Each row of T is roughly a mix of the hidden directions of one of a few groups.
T (74 x 10):
[[-39  20  11  -8  19  31  20  22  33 -17]
 [ 23 -17 -10  19 -26 -30 -33 -18 -28  26]
 [ 14 -20 -36  20 -12  28   4  28 -41  10]
 [  9  14  13  13 -42  -2  50 -14 -17 -18]
 [ 18 -32 -19  14  -5 -19 -40  -1   8  43]
 [-32  22  14   9  27   4 -31 -22  40 -10]
 [ 17  -9 -31  26  -1  -7 -22   7 -53  18]
 [ -5  21  15 -11 -25 -13  38  -7  24 -45]
 [  8  -6  -5  27  25   4 -37 -12  39  35]
 [-41  13  16 -13  33  15  11 -21  31 -23]
 [  5  11   0  28  36 -14 -54 -12  14   5]
 [ 13 -44 -13  -9  -7 -11 -38  20  16  34]
 [ -3 -50 -21 -11 -14   2 -20  28 -16  31]
 [-14 -15  -2 -23  -9 -36   4  15 -55  -9]
 [-15   1   2  17  30 -36 -25 -47  -9  -7]
 [ -6  22 -13  13 -43  11  47  -3 -21 -16]
 [-17  32  16  12  34  -2  14 -27 -37 -22]
 [  9  -7  11 -20   8  43  -3  35  29  32]
 [  3  19  31 -12  41  21  -3   1  46   5]
 [ 38  13 -16  23 -38 -20   6   6 -37 -12]
 [-22  -9  21 -25  32  29  -5   6  43  18]
 [ -6   7   3 -16 -43  -2  44  10  11 -37]
 [ 24   8  32 -27 -24 -45  20 -10  14   2]
 [-12   7  11  -5  46 -16 -42 -15  32   1]
 [ -1   4  13   8  43  44 -14  -8  38   3]
 [ -1   1  -7 -14 -37 -59   5  17 -15  -6]
 [ -9 -18  24 -26  11  23 -15   6  45  35]
 [ 16 -19  -2 -31 -29 -19  12  10 -48 -18]
 [-47  -9  -5   4  43 -15 -11 -33  -6 -10]
 [-38  -7   9 -15  33  42   4  27  18  -6]
 [ 11  -4 -37  19 -16   1   4  21 -56  -2]
 [ 32   6   7   7 -58 -19  21   4 -17   8]
 [ -8   5  31 -26  53  20  -8   1   6 -26]
 [-23   2  11   2  42  57   5   0   7  -6]
 [ -3   9  28 -35 -20 -10  52  -4  19 -12]
 [ 13 -34 -31 -16   7   5 -26  33 -23  29]
 [  6 -28 -34  22 -40   4  -5   9   0  39]
 [-16 -10 -32   2 -35  -2  29  15 -39 -25]
 [ -6  -8 -14  -4  52  13 -40  19  21  13]
 [ 55   3   7  16 -25 -14 -27   0  -7  29]
 [ 30 -25 -14 -16  12 -25 -39  22 -10  31]
 [-12  30  25   5  54 -12 -11 -24  -4 -17]
 [ 40 -17 -21   3 -18  -6 -18  36 -19  31]
 [-16   3  28 -35  41 -13 -17  19  22 -21]
 [ 19   7  -4  41 -40  -5  17 -14 -38 -10]
 [-19  13  14 -24   0  35  39  15  -8 -37]
 [-38  -2   6 -36  -4  30  39   5  20 -11]
 [-35 -22   4  -5  44   2 -31 -21  10  25]
 [-11  30  31   1  28 -15  -7 -25  43 -15]
 [-25  -9  10 -18  44  35  -8  13  28  21]
 [-31  -2   7 -47  18  16   3  14  41   5]
 [ -7  -7 -14   4 -21  35  51  11 -29 -14]
 [-22  -7  11 -43  45   6  23   0  24 -11]
 [ 11 -19  -3  -6  -2  69  11   5  15   1]
 [-16 -22  -1 -31 -13  43  20  38   8 -12]
 [-18 -14 -35  39 -24  10  -1   4  -2  42]
 [-27   9  17 -15 -16  11  54 -20   3 -27]
 [-28  18 -10  35  33  40 -11  -7  13 -18]
 [-20  11  10  14  -8  13  49 -28 -16 -35]
 [ -8   2   9  18  51  30 -25 -14  26  17]
 [ 11   3 -36  24  -7   0   5  18 -57  -8]
 [ -6  48  10  28  12  14  19 -24  32 -13]
 [  5 -26 -36   4  12  20 -34  32 -19  25]
 [ 18 -13 -18  28  -9   1  -5 -30 -52  21]
 [ 29   8 -19  29 -21 -32 -10 -12 -43  -8]
 [ 37   0  12 -11 -57   4  13  21  15   8]
 [-25  24  15 -13  18  15 -16   5  58   1]
 [ 34 -32 -16   9 -16  47  -1 -14 -16  17]
 [-12  14  -6  10  -8  48  48  17   6 -17]
 [ 25 -10  16  -7  10  22 -30  16  23  49]
 [-21  -2   8   4  59   1 -30 -21   9  17]
 [ -9   7  18 -38  28   9  36  10  38  -9]
 [-33  -4  20 -10  44  -4 -15 -30  32   2]
 [ 30 -21  12 -41  -9 -38 -15   8 -23 -16]]

Here is one row of each group, with its name. Which group are the others in?
[ -8 -30  -4 -27  -7  53  14  31   0  -5]  C
[ 15   2  -8  -3 -41  25  46  30 -10   3]  Y
[ 22 -26   3   4 -11  -6 -42  -4  -2  51]  H

[-18  -9 -15  31  20 -13 -35  -1  19  44]  C
[ 11  -1   3 -19 -20  -6  -3  26  64  -3]  C
[-15 -12  -9   1   0 -58 -31  18   6  25]  C
[-37  26  23  -7  16  12  11 -22  41 -22]  Y
[ 27  18 -19  23 -30 -20  15   4 -39 -26]  H
[ 29 -13   5  -2 -40 -38  10 -12 -37   6]  Y
